[[103 154 148 117 113 153 105 102]
 [151 144 142 138 117 144 149 152]
 [105 109 115 118 137 110 107 106]
 [102 116 116 118 139 116 105 100]
 [144 115 121 134 121 116 142 145]
 [112 139 138 119 136 139 111 111]]
->
[[112 144 102 105 151 103]
 [139 115 116 109 144 154]
 [138 121 116 115 142 148]
 [119 134 118 118 138 117]
 [136 121 139 137 117 113]
 [139 116 116 110 144 153]
 [111 142 105 107 149 105]
 [111 145 100 106 152 102]]

[[144 129 119 146 114 124 145 128 130 146 146 136 140 143]
 [ 99 125 136 119 136 123  99 124 125 131 128 134 123 132]
 [126 124 131 107 134 123 126 118 122 100 100 117 113 106]
 [102 114 127 138 126 118 100 119 118 145 144 133 139 141]
 [128 139 118 111 116 129 133 133 135 110 108 118 116 112]]
->
[[128 102 126  99 144]
 [139 114 124 125 129]
 [118 127 131 136 119]
 [111 138 107 119 146]
 [116 126 134 136 114]
 [129 118 123 123 124]
 [133 100 126  99 145]
 [133 119 118 124 128]
 [135 118 122 125 130]
 [110 145 100 131 146]
 [108 144 100 128 146]
 [118 133 117 134 136]
 [116 139 113 123 140]
 [112 141 106 132 143]]

[[129 139 155 124 149 140 142 106 128]
 [137 103 148 132 156 104 116  99 123]
 [155 129 143 108 152 141 152 119 154]
 [ 99 108 116 145 106 116 120 140 119]
 [125 152 106 138 144 134 154 146 156]]
->
[[125  99 155 137 129]
 [152 108 129 103 139]
 [106 116 143 148 155]
 [138 145 108 132 124]
 [144 106 152 156 149]
 [134 116 141 104 140]
 [154 120 152 116 142]
 [146 140 119  99 106]
 [156 119 154 123 128]]

[[122 130 134]
 [103 123 141]
 [127 148 152]]
->
[[127 103 122]
 [148 123 130]
 [152 141 134]]

[[130 122 156]
 [129 125 156]
 [129 122 152]
 [131 122 157]
 [128 124 157]
 [131 121 154]
 [111 120 101]]
->
[[111 131 128 131 129 129 130]
 [120 121 124 122 122 125 122]
 [101 154 157 157 152 156 156]]

[[104 145 106 104 120 125 136 105 149 132 154]
 [139 106 155 157 150 156 128 154 146 104 102]
 [118 155 107 115 105 108 111 109 126 131 154]
 [110 110 154 145 124 150 124 145 132 117 127]
 [112 107 154 144 102 106 145 100 155 108 104]
 [103 151 152 151 102 100 106  99 145 157 157]
 [107 116 144 135 102 107 133 109 149 102 105]]
->
[[107 103 112 110 118 139 104]
 [116 151 107 110 155 106 145]
 [144 152 154 154 107 155 106]
 [135 151 144 145 115 157 104]
 [102 102 102 124 105 150 120]
 [107 100 106 150 108 156 125]
 [133 106 145 124 111 128 136]
 [109  99 100 145 109 154 105]
 [149 145 155 132 126 146 149]
 [102 157 108 117 131 104 132]
 [105 157 104 127 154 102 154]]

[[132 129 146 133 116]
 [146 147 119 105 139]
 [104 152 111 151 106]
 [138 106 148 127 113]
 [116 109 123 144 148]]
->
[[116 138 104 146 132]
 [109 106 152 147 129]
 [123 148 111 119 146]
 [144 127 151 105 133]
 [148 113 106 139 116]]

[[130 113 138 144]
 [140 153 125 154]
 [131 145 151 147]
 [103  99 122 135]
 [117 106 110 137]
 [150 140 141 106]
 [104 105 132 121]
 [122 152 146 136]
 [144 148 152 122]
 [132 143 119 147]]
->
[[132 144 122 104 150 117 103 131 140 130]
 [143 148 152 105 140 106  99 145 153 113]
 [119 152 146 132 141 110 122 151 125 138]
 [147 122 136 121 106 137 135 147 154 144]]
---
[[110 136 150 152 115]
 [112 132 150 155 107]
 [103 133 122 122 153]
 [112 129 114 104 141]
 [113 108 112 118 123]]
->
[115 155 122 129 113]

[[143 133 139 137 114]
 [123 123 126 142 124]
 [109 134 109 110 133]
 [151 132 149 150 143]
 [119 137 124 121 120]]
->
[114 142 109 132 119]

[[155 145 114 110 119]
 [151 120 103 106 136]
 [132 104 127 127 148]]
->
[119 106 127]

[[150 148 118]
 [135 131 146]]
->
[118 131]

[[127 129]
 [105 127]
 [134 125]
 [154 115]
 [134 121]]
->
[129 105]

[[129 126 125]
 [145 108 149]
 [114 150 114]
 [148 117 149]]
->
[125 108 114]
